A single turn carries every row of the set below to another of its rows. Some are shown first; where does it send the rows asked next?
k_730: [ -9  -5  -4   5  -2  10  -5   4   8   0   3   2   6  -9   5 -26  29  -5
 -33 -14 -12  16  -5   4  28   4   4  -1  -6  16 -11 -12]
k_523: [-13   7   0  31  -1  -4  -3  31  14   2   5  -8  12 -15  -2 -32 -13   6
 -17   1  22 -10 -12 -21  15   1   0   7   1   1  -4   9]
k_827: [-17  19 -20   5   7  -7  -3  25   6  -1  -2  13  22 -12   0 -14   5  -1
  -6  -3  16 -13  -4  -6  23  -3  -8  -1 -12   7   2   6]
k_301: [ -8  -9  -4  19  -4  -1 -24  10  17   0  13 -17  13 -11   2 -17   5   0
 -33 -21  11   0  -6  -6  15   8  -2  -1  -8 -22 -10 -22]
k_746: [-10 -16  -9  19  11   2  -6   3   1  -2  10 -11  -5 -13   9 -33  11   2
 -28  -9  -4  19 -14   0  17  16  12   2   4   8   5   6]
k_778: [ -9   1 -14  17   9  19 -10  11  -4   3  17  -6   6  -2   5 -44  10   4
 -21 -12  -5  13   5   2  27   5  17   4  -1  15 -10   1]
k_910: [-10   5 -16  19  12 -13   9  36   4  -3   8  -1   7 -13   6 -28  -8   2
 -14  -8  21 -12  -8 -10   7  20   4  -3  -1  10  10   7]
k_723: [-24  -3 -10  19  13  13  -6 -13  -2  -3   1  -2   7 -13   7 -18  21   5
 -27 -12  -2   8  -7   8  30   2   3   0  -6  18  -4  -4]
k_601: [  2   0   9  11  -1  -6  -8  30  22  12 -10   1  -7   1   8 -29  -6 -13
 -25  -7   0  -9 -12   4  13   5  -7  -5  10  -1 -26  -9]
k_154: [  0   9  -2  17  13  -2  -5  33   5   9  -6  13   3   0  11 -37  -4  -8
 -24 -19  15  -8   3  20  16   6 -13  -7   8  16 -26  -1]
k_563: [-11   1  -2  23  -1  -2  -7  13   9  15 -11 -15  -5   9  16 -11  -2  -4
 -20   4   2 -20 -11   6  22  17  -4  -9 -10 -12 -19  -9]
k_981: [  2  13 -13  27  -2  -9   8  31   8  -7  13  -1   4 -13   8 -35  -1   7
 -10 -24   3 -20  -1 -13   0   8  -1  -9   0   2 -11   9]
k_175: [-14  -2   3  21  19  -6  -6  16  20  16  -8 -10 -11   5  11 -10 -10  -4
 -19  -4   3 -21 -18   5  17  12  -5   1   0  -3 -11   1]
k_573: [-22   9  -4  37  13  -7   2  10   3  16  -3  -7   6  -2  16 -11   0  -1
 -30 -14  22 -16  -4  18  23   7 -17  -4 -14  -2 -20   3]
k_650: [ 10   8 -12  17   7   0  -7  32  15   9   7   1   4  -3   0 -38   0  19
  -8  -3  15 -11  -5 -14   9   1   4   0 -12  -2 -10  10]
k_741: [-12  17  -3  17 -16 -10  -7  36   0 -14   0   0  20  -8   2 -24   8  -8
  -5 -11   2  -8  -4  -2  20   6  -9 -12  -3  -2   0  13]
k_786: [-17 -11   2  19  -1  10  -9  -9   7  -3   1 -10   2  -9   5 -19  24   1
 -28 -11 -15  11 -13   1  28   3   2   0  -4   7  -6  -5]
k_970: [  3   7 -16  12  -1  -5 -22  20   8  -2   8  -4  12 -14   5 -26  12   0
 -38 -20  16   4   2   5  14  12   8  -8 -15  -7 -24 -27]
k_377: [ -1  15 -16   4   0 -18  -5  26  15  -1  -6  11  11 -15   3 -13  17   5
 -11  -4   6  -9 -13  -7  14   3  -9  -7 -16  -1  -3  12]
k_423: [-16   0 -20  25  12   7   2 -10   4  -3  13  -3   2 -23  12 -29   7   6
 -25 -21  -9   2  -3  -8  16  -2   9   6   8  15 -14   1]
k_527: [-21   9  -2  36  23  -1  -3  17   3   7  -3  -2   1  -1  13 -20 -10  -2
 -19 -21  13 -23  -2  19  19   8 -14  -2   5  10 -17  10]
k_339: [-10   8 -19  31  -2   1 -24  13  -9 -14   4  -8  20 -19  11 -24   4   6
 -31 -24  17  -8   7   7  18  19   1 -10   0   3 -20 -19]
k_197: [ -7  -2  -4  20   4  -3   0  20  -4   9  -5   8  12   1  14 -34  -3 -10
 -26 -19  26  -2   6  22  17   5 -25 -14   2   1 -17  -6]
k_800: [-20   3  -5  19   0  14  -4   0  -7  -9   5   0  11 -11   6 -30  21  -6
 -28 -19  -6  13   2  11  30   0   4  -5   0  21 -12  -9]
k_38: [-12  -2  -4  21  -4   6  -4  14  13   6  12  -6   9 -21   6 -33  15   1
 -42 -12  -7  14  -8 -12  26   5   8  15   3  18 -16   3]
k_635: [  2  -4  -5   7 -11  -3  -1  20  12  13 -13   5   5  -2  17 -24  -2 -12
 -25  -6   5 -14  -2   1  16   8 -17 -11   8  -2 -26 -21]
k_33: [-14  14  -4  21  -5  -8 -12  16   4 -11  -2  -2  13  -9  -3 -21   2   1
   3  -5   7  -8 -11  -4  16 -10  -8 -11  -7 -14   1  15]
k_359: [-16 -10 -20  21  12   3 -25   4   3  -1   5 -11  19 -14   9 -10   3  11
 -29 -19  20 -12  -1  -2  20  23  -6   2  -5  -5  -2 -18]

k_746 moves to k_38
k_33 moves to k_377
k_910 moves to k_523
Where do these go?
k_359 moves to k_301
k_527 moves to k_175
k_786 moves to k_730
k_573 moves to k_563

A single turn carries every row of the set below to another of its rows. Some are shown first; where does it send the rows asked next?
k_420: [  4 -20  -2 -10 -12 -12  -6 -14  -1   5  -6  -1 -27  15 -23 -11   3   8
  12  -8  -9 -11  10  -4   8  15   3  10   5  11   1 -21]
k_306: [  9 -10 -27   4 -15 -11  -9  -8   0  -7  -8 -13  -8 -14  18   7  16  17
   5 -33  -5  -9  -6 -17  19  22   1  -9  13   7  12 -11]
k_866: [  2  17 -13  23 -10 -14  -3  -5   7  -6 -20   3  -6   1 -15  11 -12   8
  -9 -17 -14  -8   2   0  16   8  -2   0   7  -4   3  -8]
k_989: [  8   0   3  12 -20  -3  -7 -15  18  -4  -6   3   0  -1  -3   0   1   0
   9 -22  -7  -4  22 -12   1  -3  -5 -14  19  -3  20   2]
k_246: [  4   8 -14   3   9 -20   6  -6  -8   5  -7   5   0   7  -5  -9   7  12
   7 -11  -7 -23 -14  -1  24  19   0  -2  24  10   4   1]
k_428: [ 10  15 -25  -9   0 -12  -3 -17  11   2 -12   0  -9 -13   2  -2  26   1
 -19  -9 -13   9  13  -7  11  14   3  -2   4  -1  10 -12]
k_764: [  5 -17  -2 -25  -7 -11   1 -12  -9  -3   4  -2  -2   9  -2   3  21  23
  10 -29   6 -19   0 -18   2  -4  13  -3  -6   9  15  -7]
k_608: [ -3  -4  -7 -21   4 -11  -9  -7   5  -1 -26 -11  -1 -13  16   2   8   3
  -8 -27  -2 -18 -12  -6 -13   2  -1 -14   5   9   8  -9]
k_483: [  5   5 -22  -1  -1 -14  -4  -9   2   2  -6  -3  -9  -3 -13   5  12  10
  -5 -24 -34 -11   6  -9   4  22   0 -13   5   5 -22 -22]
k_628: [-14 -23  -4   8  -9 -11  -2  -3  -6   4 -21   4   1  20  -4   6  10  -1
   9 -23 -19 -11  -4 -12   3   2   0   8  -4   2  -2 -19]
k_871: [  3   2 -18  -3  -8 -13   4 -11  -6   1  -9   3  -1  -1   2   0   4  17
   0 -14 -38 -12  -3  -7   7 -17   1   7   7   3 -14 -22]
k_123: [  1   7 -20   0  -3 -17   3 -12  14  -9  -5   7   9 -15  -5  -3   8  13
 -15 -23 -11   4  -2  -8   1  -1 -20 -11   5  -8  11 -21]
k_708: [  9   0 -19 -14 -11 -11   7  -5  -1  -1   8   6  -8  11  -2  -6  27  17
 -21 -24   5   4  10 -11   0   3  14   6  23  12  19  -2]
k_348: [-10 -15 -10  -3 -11  -2  11  -2  -8   7   0  -3  -8   9 -12  -4  27  13
  -4 -26 -19 -17  -3 -19 -11   9   3  -5  26  14  -8  -8]
k_117: [ 26   6   3  -2 -13 -11  -8 -15   3   5 -11   2  -4  13 -12   7  -5  -7
  -3 -21 -16  -9 -11   2  -1  -2  -4  11  -4  13   9  -9]
k_223: [ 10 -11  -2 -20  -3 -12  -6  -8   0 -11 -13   2 -11  21   1  10  -9  -2
 -10 -22   5   3   1 -13   8   3  12 -18   9   0   1 -21]
k_346: [-20  -8   3   1 -12 -11   1  -9   2   1 -11  21  -1   3   1  -4   3  12
  -4 -11  -1   2  16 -18  12  12  14  -3   9  21  -6  -3]
k_84: [  1 -21  -9  -8 -20  -4 -15  -5   3  10   2  -5 -22  -9  -4  -1  13  11
   6 -19   5   0  -3  -7  -4  11   8 -16   7  22  21 -13]
k_177: [  9   3 -22  -1   0 -14  15 -12  11 -19 -14   7  -2  -4   7  -1  -7  23
  -3 -33  -6 -35   6  -7  -1   0   6  -4  18   8   4 -11]
k_714: [  9   1  -3 -16   7 -11  -4  -9  12   8   9  -4 -11   4 -14  10   3  10
   7 -33  -3 -32   7  -4   3  -2   1   8   9  -3  13   8]
k_257: [  1  -6 -16 -12  -2 -10  -3   3  16  -2  10 -13  -5   5  -4  11  19  15
 -18 -12  13   1   1   3  -1  -6   0  -9   8   3   4   2]
k_230: [ 10  13 -11  -4  -9  -7   4 -13   8   1  -6 -13  -4 -24  -3   5   9  20
  -3 -12   6 -13   7  -8  11  -1   8 -12  10   3  26   8]
k_627: [-16   1 -23  11  -9 -19  -5 -16   8   6 -13  13 -18  -7  -1  -8   1  11
  17 -17 -22  -7  18   0   8  10   1   9  15  11  11 -10]
k_439: [  7 -18  -5 -22 -19 -12  -4 -13   2   4 -16  -7 -12  -3  -6   1   5  17
 -22 -19   2  -9  -1 -18  11  20   1  18  -5   7   1  -9]
k_55: [ -3 -13 -10   1  -3   8  12 -23   5  -4 -19   8 -14  11   6   8  -1   0
  -8  -4 -10 -17   5  -5  15  -5   5   2  26   0   6  -3]
k_927: [  7   8 -26  -5  -5 -28  -3  -7   8  14  -4   3 -16 -13 -12 -10  -1  17
  -1 -26   0 -12 -10   1   0  16   0   2  12  12  28  -7]
k_657: [  0  -8  -5   5  -4  -9   6 -10  10   6  -5  -4  -8  -5   6  14   8 -10
  17 -42 -13 -10   3 -20  -5  -5  14  -3  -6  16  12 -15]
k_568: [ -6  -4  -7  -6  -8  -4  15  -3   1  -7   6 -12 -25  13  -3  -2  19   8
   5 -14  -3 -10  -1 -25   1 -12  15  -3   8   2 -11 -13]

k_177 moves to k_608
k_230 moves to k_764
Where do these go?
k_483 moves to k_428
k_306 moves to k_439
k_420 moves to k_627
k_871 moves to k_123
k_714 moves to k_657

A single turn carries every row of the set below to another of its rows. Some are shown first; where does it send the rows asked next?
k_589: [ 10 -11  -6   3  11   2  21   7  -8   6  -5  -5  -4 -12  -6 -12   5  -9
  12  -5  -2]
k_400: [  3  13  12   5   2  -2  15  -3 -18  -4  -1   2  -2  19 -10  11  24  18
 -16  13  -2]
k_467: [  9   7   5  -5  11  -6  13   9  -7  13 -10  12   4  17  -6  20  15 -13
  20 -11 -11]
k_88: [  7  15   2  -6  23  -8  17  -4  -9  -4 -11  13   4  12  -3  13   0  -8
   0 -17 -10]
k_254: [  9  17   2  -1  14   3  17  -3 -10  -4  -2  16  -7   6 -16  10   0  20
 -22  -1 -11]
k_3: [  6 -12  -3   5  -5   8   9   1  -8   8   2  -7 -19  -4  -2  22   9   7
 -23  10 -11]
k_962: [  3  11   3  -6  22  -3   6  15   4   8  11  19  -1  13  -9  11 -11  -4
  -2 -11  -5]
k_378: [  7   6   5   6  -6   6  14   6  -4   8   4   5 -15   0 -11  21   7   8
 -18  24   3]
k_267: [ 16  -4  -2  -2   9  -6  20  -9 -20 -10  -9  -6   9   7 -11   6   9 -13
   1 -10 -19]
k_190: [ 14 -19   1   3  -6   1  22  10 -10  -9   2  -7   5   6  -9  -4   4 -18
   6   6  -9]
k_103: [  9  -4   8   6 -10   1   5  -2 -18   8  13  -5  -5  31  -4   9  27   6
 -14   3 -11]
k_554: [  8 -13   4   4   6  -3   9  23   9   4  16   4   1   9  -8   5  -5 -18
   3   6  -4]
k_315: [  9  -7   3  -5   7  -3  22  -4 -23 -16 -10  -6   9  10 -11   5  13  -4
   3 -10 -16]
k_609: [  9  16   1 -11  22  -5  20  -3 -14  -3  -7  12   1  13  -9   9  -1   1
  -4 -20 -13]
k_466: [  0  -7  -3   0  -3   6   8  -6 -16   7  -2  -5 -18   8  18  13  21   4
 -18  -4  -6]
k_699: [ 16 -10   8 -10  22  -2  20  -2   1  14  -5  -9 -20   0 -14  -4  12  10
   0   6 -12]
k_295: [ 13 -13   5   3 -13   4  11   5 -18   1  15  -5   3  29  -8   4  24   0
 -11   1 -14]
k_907: [  1 -10   2   8 -15  16   7  10 -12  10   9   7 -15  19  11   7  11   7
 -15  -3  -6]
k_349: [ 12  12   3  -5  17  -4  13  14   7   9   8  19  -3  14  -6  11 -13 -12
  -3  -8  -6]
k_486: [ 13  -6  15 -12   8   0  21   9   3  11 -10   5 -16  15 -12  12  19   4
  13  17 -15]
k_397: [  7  19   8   4   2  -5   3  -2  -8  13  11   7  -7  16  -8  20  19   4
 -15  15   8]
k_794: [ 10  -5   6  -3   4   4   9   8  -7  25   0  16  -4  18 -14  24  22  -6
  18   4 -12]
k_114: [ 12  -3  -5   2   7  11  14  -1 -16  32   2  19  -5   5  -8   8  15  -5
  12 -12   1]
k_898: [  9  15   2  -3  -4   1   7 -11 -17  15   8   3 -14  23   8  10  22   0
 -17  -3  -2]
k_980: [  7  -9  -1   1  25   5  15  -4 -11  21  -2   1 -10  -8  -4  -6  14   6
   5  -9   4]
k_774: [ 13  -8   3  -4  21 -10  16  15   9   8   2  -9  -9  -2 -16  -3   3  -7
   6   8 -10]
k_211: [ 13 -23   3   2  -8   3  16  11 -11  -8   8  -9   5   9 -16  -1   7 -11
   5   3 -13]
k_754: [ 16  -3  -8   2   5   2  15  -3 -18  16  -6   4   2   1  -9   5  10 -16
  14 -22 -12]
k_721: [ -6  -6  -2  11   7  10   1   8  -6  10   8   8 -14   1   1  19   3  17
 -22  -2  -7]
k_415: [ 18   8  10 -13  12  -8  23  18   8  12  -4   8 -10  17 -13  10   3  -8
  11   6 -14]
k_433: [  7  12   2   6   8   4  16  -2 -12   5   2   9 -14   4 -17  15   2  22
 -26   7  -8]
k_108: [  5   7   8   0   6  -5  17  -4 -20 -13  -2   0   6  19 -13   8  25  13
 -11   7  -9]
k_270: [  6 -11   5   1   0   5   9  27   5   4  17  10  -1  10 -10   1  -8 -10
   4   4  -2]
k_28: [  2 -16   4   7 -12  17   7  20  -5   6  14  11  -7  17   7   5   6   2
 -10  -6  -2]
k_641: [ -2  -2   0   8  14  10  -2  11   2   8  11  14  -9   2  -5  16  -6  13
 -19  -9  -7]

k_400 moves to k_907
k_641 moves to k_108
Where do these go?
k_898 moves to k_3
k_349 moves to k_267
k_699 moves to k_794
k_467 moves to k_589
k_609 moves to k_211

